Which row each row swaps with, under one turn or mirror:
The rows were stretched afterwards, more along some directions than others.
Z215: [ -7   5   2  13   4   2  11  -2   0 -17 -18   8 -11  -8  10   8  -2   9
   5 -14   4  -6   1 -14  12   6  -4 -13  21  -4  -2  13  18   2]
Z176: [  1 -10  13  12  -3 -11   2  -5   4  -2 -11   8 -10   8   8   5   3   4
   1  13   3 -13   3 -11   0 -19   9 -13   1  -8 -11  13   5  13]
Z4: [ -6   3  -5  -1  -1 -12  11 -11  17  -2 -22   5 -22  10   8   8  12   8
  -5   5  18  -2 -14  -7  -7 -13  11  -6  18  -9   2   1   3 -16]
Z817: [ -7  -5   3  -4  22  -8  10   0   1  -9 -19  -5 -19 -10   5  11 -11   5
   5  -1  10 -12  -7  15   2 -11  14  -8  17   3  -9  10  14   1]
Z360: [ -2 -11   7   6  17  17  20   0  19   1 -17  -3 -21  11  -6  25   2   9
  -3   2  12 -10  -4   2  -2  -3   4   1  37 -25   1  -8   5  -8]
Z351: [ -1   5   9  -1   1  -3   1  -7   2   0 -28   7  -9  -3   2  13   3 -11
  -3   2   8  11  -9  -5   6   6   5   4 -13 -14  -2   2  -5  -5]
Z425: [ -1 -11   5  16   4 -11   7   1  12   6 -26  -4 -10  19 -16  13  -3   0
  -5  16   4  -4   3  11  -2 -20  15   4   1 -14  -6   0   0   8]
Z173: [ -4  -1   9  14   3   9   9   0  16  -7 -16   2  -2  -3  -3  15   5  -2
  -6  -4  18 -12  -1 -21   5 -12 -11  -5   5 -12  -8   0  19  -7]
Z13: [ 0 -2  0  4 10 -4 15 -8 17  4 -9 -5 -9  7  6 -6  6 14  4 -3 10 -4 -8  1
 -7  5 -8 -9 26 -1  1  1 14 -9]
Z613: [ -9  -1  -1   3  12  -4  11  -9  -1  -9 -22   2  -8   0   3  10  -1  -7
  14  11  15  -3 -11   2  -1   7   1  -4  -5   6  -3   7  12  -6]
Z819: [  7   3  -1   5   5   3   7  -2  21   0 -14 -14 -16   3  -6   9   9   6
  -2   2  -2  -4 -11   2   0  -8  -3   5  -1 -28  14   1  -3 -19]
Z236: [ 10   2  11  -4   5   0  -5   7   7   8 -19   9 -25  -1  -7  -2   4  13
   7  11  14   3  10   9   9   9  -3  -9   9 -18 -11  12   1  -4]
Z397: [  2  -5   8   9  15  -3  18  -9  13  -1 -28  -1 -20  -3   2  25   7   1
   4  16   8  -6  -4   6   8   4   5   1  20 -25  -9  18  -6 -14]
Z187: [ -6  -3   9   5  11 -15   4  -3  13   8 -19  10 -25   2  13  25   4   1
  -7   4   8   1  12   5   3  -3  12 -13   7 -22 -16  28   8  -3]
Z148: [ -6 -17  -2  -4  13  12  21  -3  16  13  -6  -2   0   9   2  11   1  15
   4  15  15  -2   9  -6 -11  -4  10  -1  32  -4  -2  -3  17  -3]
Z175: [-11  -4  -6  13   7 -20  -3 -15   8  -6  -2   1 -23   1   9   8   3   6
  -5  11  -2 -15   3  -3   8   1   6  -7  17 -22  -9  18  13   4]
Z7: [ -4  -8   7  -1   7   5   9  -8   6  -4 -17 -11   7  -1   4   9  -2  -7
  -7  -6   3   3 -17  -3 -18  -8  14   5  16  -5  10 -15   7   0]
Z537: [ -6  -2   5  -5  15   2   9  -8  10   3  -1   5  -8   2  11   7  -5  -1
   5   2  24   0  -5  -1 -11   8  -8   1  21  -7  -5  -5  10  -9]
Z500: [  1  -2   8   2  11   1  12   4   9  -3 -15  -9 -10 -13   0  11   0   5
   7 -10  12 -15  -1  11   0  -9  -2  -4  19  -7  -3  12   7  -7]
Z701: [ -1  -4  -5  11  10  -2  21 -23   8  -3  -8  -1  -3  -8  20  17   1  -7
  -9   7   7 -15  -3   8   2  -2  11   5   4 -18  -4   9   6   9]
Z445: [ -3  -3   8   4  16  -3  10   3   6  -7 -15  -8 -12 -11   2  11  -4   3
   7   0   5 -18  -4  13  -1 -13   4  -8  17   1  -5  13   8  -5]
Z365: [  5  -4   3 -12  17   7   7 -10  15   6  -2  -7  -8  -6  10   8   7  -2
   2   7  14  -1 -12  -1 -12   3  -4   7  14 -19   5  -4   2 -24]
Z79: [  1  -5  -7   1   7   1  13  -9   9   9  -7  -6 -16   4  11  10  -2   1
  14   6  12  -4  -4  15  -8   7   7   1   6  -6   9   0 -10 -14]
Z391: [ -8   1  -3  17   6 -25  -6 -13   8  -7  -2   3 -27   0  10  11   1   1
  -3  10  -2 -14   5  -2  10   4   1  -6  14 -27  -8  21   9   3]
Z759: [  5  -1  -2  14   6  -4   8   4  18   0 -25  -9 -17  13 -10  10   0   6
  -4   4  -3  -3  -7   8   0 -17  10   5  -7 -26   5   0  -1  -5]
Z560: [-11  -7  -4  10  14 -13   4 -12   8  -5  -1   4 -22   0  10  11   0   8
   0  17   4 -17   9  -4   7   2  13 -10  24 -19 -10  17  20   7]
Z426: [ -9   0  -5  16   6 -20  -4 -13   6 -12  -2   1 -24  -3   9   6   2   3
  -2   7  -3 -16   1  -4  11   2   3  -7  13 -24  -7  19  10   4]
Z109: [ -6  -5   8 -16  13   5  11  -5   1   1 -25   0 -10  -4   4  14  -4  -4
  -1   4  12   7 -13   1   0  -3  15   0   2   4  -2  -4   3  -8]
Z118: [ -6  -3   7   5  15  -3  13   6   8  -4 -20 -11 -14  -9   3  12  -3   4
   6  -8  10 -15  -4  11   0 -11   4  -3  14  -5  -3  11  10  -3]
Z146: [-10  -7   3 -10   5   7  17 -10   5   0 -16  -3  -3 -26  10  18  17   4
   3   5   4 -13   6 -12   7   4  11 -12  20  -2  -7  25  12  -7]
Z658: [  4  -8   8  18   0   1   9  -7   3   5 -32   1  -1   6   2  15   4  -8
   4   0  22   2   0 -16   0   3  -2   5   2 -30   4  -1   3   3]
Z940: [-11   1   4   3   2   3  15  -6   4  -8 -14   4 -11 -16  13  16  10  10
   7  -6   4 -12   7 -16  12   6   4 -17  19  -8  -4  25  15  -1]
Z341: [  4 -11   2 -19  19  -2  16  -3   8   2 -13   2  -9  -4  -7  15   7  -6
   0   8   9  -4  -3  -1  -3 -16   9  -5   1   0  -2   3   5 -15]
Z473: [-15  -6   1  25   5  -9   6  -1   3  -3 -34 -13 -10  -7   1  24  11   3
  -6   0 -12 -12 -14  -1  -1  -1  15   3   9 -15 -11  22   7   3]
Z717: [  0   8   6  18  -3   1  12   1  13  18 -22   8 -12   5   4  20   8  -3
   0  15  23  -5   2   4 -10  13 -12  -5  27  -4   4  10   4  -9]
Z270: [  1   7   8 -13  19   6  22  -4   6   3 -16   1  -4  -2  10   6   5  -2
  11   4  17   3   0  12   4  -4  -4  -5  12  -1   4  -3   2  -9]
Z758: [  5   0  -1  19   4  -7  10  -2  16  -1 -19 -10 -18  12  -5  11   3   9
  -5   4  -4  -5  -9   8   0 -14   5   6  -3 -29  10   4  -3  -4]
Z747: [-18  -6   8   7   9 -13   8 -11   5 -14 -24  -5  -6  -2  -4  13   2  13
   6   4   9  -6   1 -14   8  -4  -2  -4   6 -18 -12  11  16  13]
Z956: [ -7 -19   5   5   6 -11  11  -7   8  12 -22  -5  -6   6  -7  20   3  -5
  -3  21   9  -9   6   9  -4 -13  19   2   3 -10 -13  11   0   7]
Z401: [  3 -14  -2  12  -4   3  16 -17   8   1 -11   5  -8  -7  20  14   5   4
 -12  -6   4 -11  -7  -3 -10  -3  11  -1  22 -21  11   2  -2   9]
Z506: [  4   1   4 -19  14   4   6  -1   7   1 -22   8 -11  -3   0   3  -3  -6
 -13   3   9  10   0   7   4  -2   6  -5  12   6 -12  -8  11 -18]
Z347: [  0 -10  16  12  12  -6   8  -7   6  -6  -5  -2  -4  -2  20   8  12   7
   6  10   3  -8   6 -14  -6  -3   3  -9  21 -18   4  21   9   3]
Z831: [  5   2  12 -18   8 -10   2  -9  17  10  -1  10 -18   5   4   6   3  -2
   1   2  27   7  -3   6  -8   4  -6  -1  15 -13  -3  -9   4  -7]
Z776: [-11  -5  -6  13   9 -20   0 -13   9  -4   0   1 -25   1  10  11  -1   6
  -2  13   0 -17   7  -1   7   1   6  -9  21 -20  -9  19  16   6]
Z861: [ -6  -2  11  -2  -3  11   3  -1   4   5  -4  -6  -4  10 -16   7   1   4
   0  -2  11 -12   1   5   4  -2   9  -8  14  -8  -2  -2   5  11]
Z364: [ -7   7   0  18   5  -5   9  -2  -1 -17 -13  10 -14  -3  13   7  -9   7
   7 -13   5  -3   1 -10  10   8  -8 -10  22  -5  -3  12  15   4]
Z53: [ -7 -17   8  -2   5  -4   9  -8   6  14 -22  -3  -1  -1  -5  19  11  -8
  -3  21  10 -11   9   6  -1  -9  17  -1   6  -6 -13  12   1   3]
Z271: [ -6  -4  -7  11   5  -6   8 -12  16   6  -5 -11 -12  -5   6  14  -3  -6
  10  -5  12   0   0 -11  -2  10 -23  18   3 -17   9   5   3 -24]
Z599: [  3   3  -5  13  -1  -7  14  -9  24   9  -7   5 -11   3  14  16   3 -10
 -14   4  14  -8  -7  -2 -16   0   1   4   3 -22   8  -4  -3   1]
Z651: [ -4   7  10  -5   1   0   2  -6   1   1 -27   6 -10   1   0   9   4  -9
  -2   2  12  13 -11  -5   5   6   5   2  -9  -7  -1  -3  -4  -8]
Z976: [  2  -5  -1  -2   2   8   5  -1  11   8  -9 -12 -19 -12   4  10   1  11
   1  -8   5   3  -1  -3   3  17  -7   5  32 -23   5   5  -2 -14]
Z238: [ -9 -13  -6  -3  15   2  16 -13  17   9  -1   1 -15   4   8  13   2  13
   2  22  12  -9  11  -2  -1   0  15  -6  32 -12  -4   8  16  -4]
Z743: [  5  -7   8  12  11 -17   5  -9   7  -3 -23  -2 -20  -2  -1  19  -7 -19
   9  17   6  -3  -6  -5   2  -4  -1   0  11 -15   1   7   2  -5]
Z181: [  2  -4   8  14   3   5  21   3  13   6 -20 -10   1  -2   0  14  10   5
  10  -4  10  -9   3   2  -9  -6  -8   0  15 -12   3  13   1 -10]
Z553: [ -3  -5   3   3  17  -3  15   1   3  -8 -14 -12 -10 -14   3  13  -3   2
   9  -8   6 -17  -5   9  -2  -9   0  -4  17  -4  -1  14   9  -4]
Z321: [  4   4  -3  14   5  -5   8   1  16   1 -21 -10 -16  14  -9   7   0   7
  -6   8  -4  -2  -6  10   4 -16   8   5  -4 -20   8  -3  -2  -6]
Z544: [-12   3  -3  15  13 -16  16 -14  -9 -17 -11  -8   0  -8  11  25   3   1
  13   8   9  -9   2  -5   8   8  10  -2  10 -22  -7  17   9  12]
Z754: [-10   2  -1  16  10   3  12  -2  17   0  -9  -8 -13 -16  16   0  -5   1
   4  -6  15  -9  -3 -23   5  11  -1  12  13 -18   0   1  18   0]
Z532: [ -7   3   3   6   7   5  14  -3   0 -13 -17   6 -12 -14  14  12   1   8
   8  -8   5  -5   3 -14  11   8  -1 -14  26  -4   0  17  15  -5]
Z295: [ -1  -3  -3  17   6  -8  10  -1  14  -1 -24 -11 -15  15 -11  15  -1   7
  -5  10  -4  -4  -4  10   3 -15  11   4  -5 -22   4   3   0  -2]
Z212: [ -8  -7  12  -6   8   2  10   1  15  17 -19   2   5  15   2  15   2  -1
   1  10  11   5  10  -6 -13  -6   8 -15  20  -1 -11   2   7  -5]
Z845: [ -4   6   3   3  14   1  15  -3  15  13 -12  -9 -10   2   9   8   6  -4
   4  12  16  -6  -3   3  -8 -13  -1   1  13   1   5   9  12 -26]
Z211: [  3  -7   9   5   2  20  25   2  21  14 -19  -6   9   5  -3  13  10   7
   7   2  17   1   6  -6 -12  -5  -3   4  20  -9   6  -1   2 -14]
Z52: [-11   6   1  12   6  -3  12  -4   0 -17 -16   7 -15 -10  15   7  -3  10
   7 -11   3  -4   1 -13  12   6   1 -13  23  -4  -2  16  16   3]
Z675: [ -6 -12  11  16   2  -1   9  -2  20   7 -16 -10  -6   4 -11  14  -1   2
  -6   3   6  -9 -15  -7  -9  -7  -4   8  26 -13  -6   2   7  -1]
Z595: [ -7   5  -2  21   1 -24  -8 -13   5 -13  -6   2 -22   0   7   7   3  -2
  -6   3  -5 -13   0  -4  13   4  -4  -3   6 -27  -6  18   5   5]
Z240: [ -8   6  -2  16   7   5  23  -5  27   9 -15 -20  -8  -2   8  18  10 -12
  -5   9   9  -9  -9  -5  -3  -6  -6  15   9  -8   7  -3  10 -19]
Z699: [ -9 -12   2  -8  18   1   3  -4  12  -7 -22   1 -16  -3   0  10   2  -1
  14   4  11  -6  -7  -3 -14  -6  19 -11  32   7   7  17   6 -20]
Z829: [  5   2   0   1   1  14  17  -1  23  17   7  -3   4  -7  10  15  -1  -7
  -3   8   2  -1   6   0  -9   3  -6   2  13   4   8   0  -4 -12]
Z587: [-16  -9  -8   4  14  -1   7 -15   3 -21 -28 -14  -6  -8  -4  11  -4  11
  -2   1  -5  -7  -8  -8  16  -2  17   1  17 -13 -11   2  12   4]
Z448: [ -4   8   7  19  -3 -18  -7 -13   4  -9 -15   3 -15   2   2   7   8 -11
  -4   3   1  -1  -7  -9   8   7  -8   2  -7 -27  -3  10  -4   0]
Z339: [ -3  11   0  10   8   9  15  -2  22   5 -26   9  -7   2  14  12  -8  -7
   7   2   9  -5   1   8 -10  -4  17 -10   7   5   4  10   1  -7]
Z25: [ -9  -5  -6  15   8   8  14 -10  18   5  -9  -4  -2  -1  23  14   3   3
   3  19 -11  -9   3   5 -15  -2  16 -11  28   3  10  15  -1 -13]
Z850: [  2  -4  -9   9   8 -10   8  -1  -2   5 -13  -3  -2   6  -2  -1   0  -6
   0  12   2   0 -13   8  -8  -6  -2   7 -10  -4   2  -5   6   8]
Z799: [-12 -10  11  -9   3   3  12 -10   5  10 -23  -8  -3 -14   2  21  18  -5
  -2  14   6 -14   7  -1   4  -4  16  -7   8  -4 -13  22   5  -4]
Z953: [  0 -16  -2  -1  14  12  23  -4  18  13  -5  -2  -1   9   0  14   1  13
   7  14  18   1  10  -9 -12   1   6   4  27 -12   2  -6  12  -6]
Z978: [  5 -15  -6 -11  23   2  21   1  16   6 -12   3 -17  -3  -2  13  -2  -3
   0   0   6  -6  -3  11  -8  -6  16  -1  12   4 -10   2  10  -2]
Z392: [  0 -12   4   3   6  18  30  -1  18  17 -15  -2   8  10   2  18   8   9
   7   8  18   4   9  -7 -16  -2  -1   3  24  -9   6  -2   7 -10]
Z561: [ -8  -2   0  -6  14   2  16  -2  15   1 -21   6 -21  -9  12  14  -2  -2
  -1   7  -5  -3   3  -9   6   1  24 -10   2 -14 -17  15   7  -3]
Z607: [ -7   5   5  14   9  -9   6  -2  -2 -10 -11  14 -12   4  10   2 -14   1
  10  -7  17   3  -2  -6  -1   9  -7  -7  20   0  -8   2  12   6]
Z372: [ -4  -7   2   3  10  -6  13 -17  20   1 -25  13  -7  15  -9  25  10   3
  -2  14   8 -10   3   5  -7  -5  10 -11  17 -16  -8  11   3   3]
Z810: [ -7 -12   7  -9   4   2  14 -11   5   7 -22  -6  -5 -16   5  21  20  -2
   2  14   6 -12   8  -3   7  -1  13  -4   8 -11  -8  23   2  -6]
Z975: [ -6   4   2   7   5   4  13  -4   2 -13 -17   5 -12 -14  12  11   7  11
   5  -8   2  -8   5 -13  13   7   0 -16  22  -6   0  19  17  -3]
Z233: [ -5  -2   4  -6  18  -4   6 -10   7   0  -2   5  -9   0  10   7  -4  -4
   9   4  24   0  -8  -3 -12   7  -5   2  17  -9  -6  -3   9 -10]

Z599 swaps with Z339
Z799 swaps with Z953
Z364 swaps with Z595
Z211 swaps with Z956
Z109 swaps with Z365
Z544 swaps with Z861
Z176 swaps with Z347
Z7 swaps with Z79
Z13 swaps with Z743
Z699 swaps with Z4
Z560 swaps with Z940

